In the rows, zero is written as 128.
One turn moves each row of this set onto another row. After a few examples, where does it send each row asked below?
K_818: [110  94 135 137 144 148  95 111 167 103 117  82]
K_714: [138 152 141 139 120  92 135 133 118 116 105  98]
K_301: [147 153 113 142 146 128 140 142 138 146 132 120]
K_603: [113 133 118  97 161  92 111 105 134 122 130 107]
K_625: [131  89 154 138 123 121 104 141 173 102 113  77]
K_665: [129 152 121 140 127  89 121 131 128 130  84  87]
K_362: [106 134  95 144 166 128 107 133 117 128 141 109]
K_584: [103  89 133 145 137 144  98 114 157 112 110  80]
K_679: [141  96 145 117 148 141  80 124 166  94 109  91]
K_236: [120  88 147 136 142 147  93 122 157 101 100  84]
K_324: [133  93 154 139 122 134 107 135 172 108 106  74]
K_520: [111 118 127 151 168 105 129 143 109 109 136 102]
K_99: [157 145 113 141 161 125 143 149 160 125 138 117]
K_28: [131 101 154 143 118 119 103 149 169 110 121  62]
K_309: [112 147 126 128 169 152 119 158 124 125 135  98]
K_787: [125 145 103 104 157  89 100 111 141 133 102 100]
K_55: [156 148  97 147 124 116 127 149 139 127 141 113]
K_180: [169 105 130 132 122 124  85 136 168  93 116  95]
K_192: [157  95 144 126 128 122  88 136 171  88 113  94]
K_500: [116 136  97 131 109 111 119 137 124 141 100  90]
K_557: [122  96 148 143 122 118  97 138 167 104 117  61]
K_14: [141 118 142 120 139 146  81 112 170  89 109  95]
K_559: [156 141 117 123 142 115 144 124 152 117 145 129]
K_338: [157  91 142 125 126 127  92 134 177 100 113  87]
K_5: [129 133 111 140 177 110 111 154 116 138 141 108]
K_205: [162 105 139 140 121 127  89 141 169  87 119  86]
K_269: [133 119 144 114 153 152  79 114 164  94 113  97]
K_377: [120 129 117 155 186 124 127 152 130 119 134  99]
K_895: [134 169 112  99 150 111  97 123 140 131 133 107]
K_997: [139 153 120 128 115  81 112 147 124 124 110  89]
K_683: [104 124 115 152 159 120 136 157 129 129 148  95]
K_142: [110 160 130 142 129 104 119 147 117 137 120  78]
K_322: [133 158 124 140 140 104 113 138 107 140  98 101]
K_466: [112  87 146 138 136 140 100 119 166 103 106  88]
K_685: [155 153 109 129 156 133 122 147 141 109 143 130]
K_697: [101 154 109 106 147 111 104 107 132 131 109 107]
K_709: [134 103 150 120 146 144  85 120 167  90 107 100]
K_113: [135 138  85 104 137 110  87 132 120 127 106 107]
K_555: [127 148 107 108 150  92 111 124 138 157 124 106]
K_59: [146 147 119 119 145 127 125 173 149 131 150  97]

K_236 moves to K_324
K_520 moves to K_714
And these:
K_113 moves to K_309
K_301 moves to K_555
K_895 moves to K_362
K_685 moves to K_697
K_28 moves to K_180
K_192 moves to K_709
K_205 moves to K_14
K_787 moves to K_377

One turn moves each row of this set onto another row. After a few examples, where does it send each row asked below?
K_810: [ 97 123 117 144 138 114 119 126 111  92 145 158  90]
K_401: [123 146  85 118 128 172 128 132 123 128 124 124  99]
K_843: [ 68 103 132 140 123 123 137 121 134 114 156 136 100]
K_928: [ 95 144 115 173 133 116 110 106 136 182 104 135 102]
K_995: [134 115 141 123 136 141 142 133 116 112 122 146 109]
K_382: [105 172 126 159 149 137 110 156 140 165 114 150  93]
K_476: [126 130  93 164 115 141 114  83 149 149 104 125  81]
K_258: [128 149  97 174 142  92 112 108 147 124 126 134  86]
K_841: [111 127 131 154 123 136 158  83 169 133 108 128 110]
K_624: [105 149 153 136 109 137 143 138 177 136 119 120 107]
K_237: [104 167  94 138 135 135 101 152 109 133 107 144 101]
K_355: [105 115 137 153 125  95 116  97 128 117 147 141 101]
K_429: [120 139  81 112 126 156 145 126 117 137 127 141 107]
K_562: [125 137  97 163 130 145 128  81 144 167 117 125  90]
K_530: [ 67 121 117 165 124 109 101 126 120 126 145 136  83]
K_862: [ 71 141 106 160 137 137 143 151 111 144 130 140  63]
K_497: [ 94 147 111 125 121 163 152 142 149  98 115 126 105]
K_132: [ 94 159 116 167 152 135 117 155 150 155 109 165  91]
K_906: [110 153 145 147 130 153 150 131 186 132 120 124 104]
K_832: [ 88 104 125 151 116 132 119 126 168 143 134  99 114]

K_995 moves to K_862
K_237 moves to K_928
K_906 moves to K_401
And these:
K_476 moves to K_624
K_355 moves to K_843

One turn moves each row of this set onto another row. After a few examples, where does it send each row asked below?
K_789: [151  90 113 107 144 120 158 127 108 104 148 132  71 112 135  95 135 122
 106 126 120 117 124 126 102 130 126 147 106 118]
K_803: [121 140 122 137 106 122 157 127  97  95 158 143 118 119 131 124 150 137
 183 150 122 142 128 107  93 113 151  92 124 120]
K_167: [106 118 126 132 122 128 129 113 116 127 109 173 134 129 133 120 148 132
 110 134 150 142 105 129 167 155 182 134 146  95]
K_701: [127  80  95 117 171 133 139 102 116 115 125 129  95 117 143 118  90 134
 111 114 124 134 110 139 117  97 121 104 102 120]
K_297: [134 122 160 140 132 131 125 116 125 132 116 137 110 142 130 115 120 161
 180 152 145 123 146 112 110 149 153 128 134 114]
K_560: [114 128 149 136 126 132 151 109 118 109 126 164 114 147 136 103 163 148
 122 116 117 170  97 141 157 136 158 154 140 121]
K_914: [137 132 119 143 167 142  96 151 112 116 124 137 125 114 129 119  86 131
 118 137  99 127 142 123 151 123 149 101 146 107]
K_211: [113 123 125 158 117  97 114  98 130 124 106 120 123 121 136 123 142 113
 116 120 142 136 118 111 173 131 173 109 145 102]
K_16: [138 106  86 118 144 141 161 104  94 140 147 144 108 132 132 135 135  92
 109 157 117 106 113 148 117 154 132 131  96 114]
K_50: [ 97 139 107 135 125 128 106 130 134 100 108 110 140 129 129 123 129 111
 120 114 100 127 117 114 134  98 106 130 114  79]
K_733: [113 120 128 120 150 147 157 157 119 136 164 121  97 103 112 121 144 129
 116 128 118 139 122 111 149 135 151 183 132 106]
K_836: [143 145  93 132 147 175 136 128  95 128 135 150 143 119  90 147 127 114
 120 120 103 152 129 136 139 155 145 125 128 113]
K_23: [ 91 147 120 135 151 161 180 120 114 124 126 143 101 123 118 172 126 151
 156 148 125 135 122  99 111 130 168 109 123 126]
K_51: [113 126 146 108 143 157 143 145  95 130 142 151  91 128 143 151 167 152
 164  99 119 135  92 147 150 138 149 135 119 101]
K_48: [126  83 108 116 156 132 145 111 131 143 117 126 106  97 143 121 101 139
 112 125 148 146 115 151 112  95 123  96 113 125]
K_158: [143 118 108 123 135 134 176 120 111 154 132 144 129 138 138 119 135  93
 117 159 122 110 113 167 118 146 123 120  97 122]
K_929: [157 102 131 113 136 116 174 137 134 124 133 110  84 109 126  99 135 124
 104 119 134 121 131 136 102 131 135 147 108 126]
K_805: [121 118 110 127 112 133 119 112 142 124 113 117 135 118 139 131  99 127
 100 163 101 136 122 146  91 133 127 128 104 117]
K_268: [114 134 142 158 136 109 149  85 126 118 119 123 105 138 142 109 155 118
 129 101 118 163 101 129 172 106 147 115 139 129]
K_968: [ 97 120 124 147 127 132 108 132 100 105 135 108 142 105 140 137 125 100
 164 112 127 111  90 123 162 118 155  88 119 116]
K_214: [124 147 127 142  97  90 146 121 118  99 150 141 111 118 140 108 139 135
 174 144 138 150 123 117  93 118 147 105 126 121]
K_80: [137 117 155 140 143 141 132 128 110 126 122 133 110 146 129 132 118 159
 188 146 138 111 144 101 109 119 166 111 126  99]
K_931: [ 93 106 111 111 152 149 141 124 107 126 164 127 117  99 141 106 152 133
 131 106 121 169 117 132 145  92 110 100 135 104]
K_107: [102 145 136 141 152 136 176 122  96  88 107 130 125 139 123 129 126 113
 156 121 152 111 113 103  97 101 163 100 103  96]
K_940: [104 151 134 119 134 138 130 129 128  95 137 113  85 100 147 133 148 126
 162 101  96 137  83 118 144  95 146 123 134 135]
K_763: [ 93 145 134 141 162 129 169 108 112 101 106 128 134 147 134 124 117 112
 141 120 174 113 109 127 104 117 170 101 110 105]
K_319: [111 133 149 108 118 156 118 140  97 124 116 133 132 113 128 131 128 112
 151 115 123 111 102 107 148 166 170 137 113  76]
K_29: [133 119 107 133 142 150 129 140 122 162 145 143 142 155 132 132 131 100
 140 134 126  92 111 134 167 119 142 137 124  84]
K_161: [137 106  90 126 130 130 106  95 124 123 126 116 119 125 132 134  90 120
 116 158  89 128 123 132 106 135 131 133  99 111]
K_972: [163 140 125 144 122 153 138 123  82 123 155 149  96 112 113 126 170 101
 122 107 121 149 116 128 109 109 121 142 129 101]
K_274: [ 87 149 118 138 141 151 191 105 127 133 129 150  99 132 128 164 129 147
 141 128 143 143 113 115 115 144 153 103 124 137]
K_345: [129 134 138 157 168 140 129 139  97 110 134 136  82 114 150 123 126 107
  92 106 129 118 113 122 126  75 132 107 138  97]

K_733 moves to K_931
K_914 moves to K_836
K_80 moves to K_23
And these:
K_274 moves to K_214
K_158 moves to K_929
K_968 moves to K_319
K_211 moves to K_167
K_789 moves to K_701

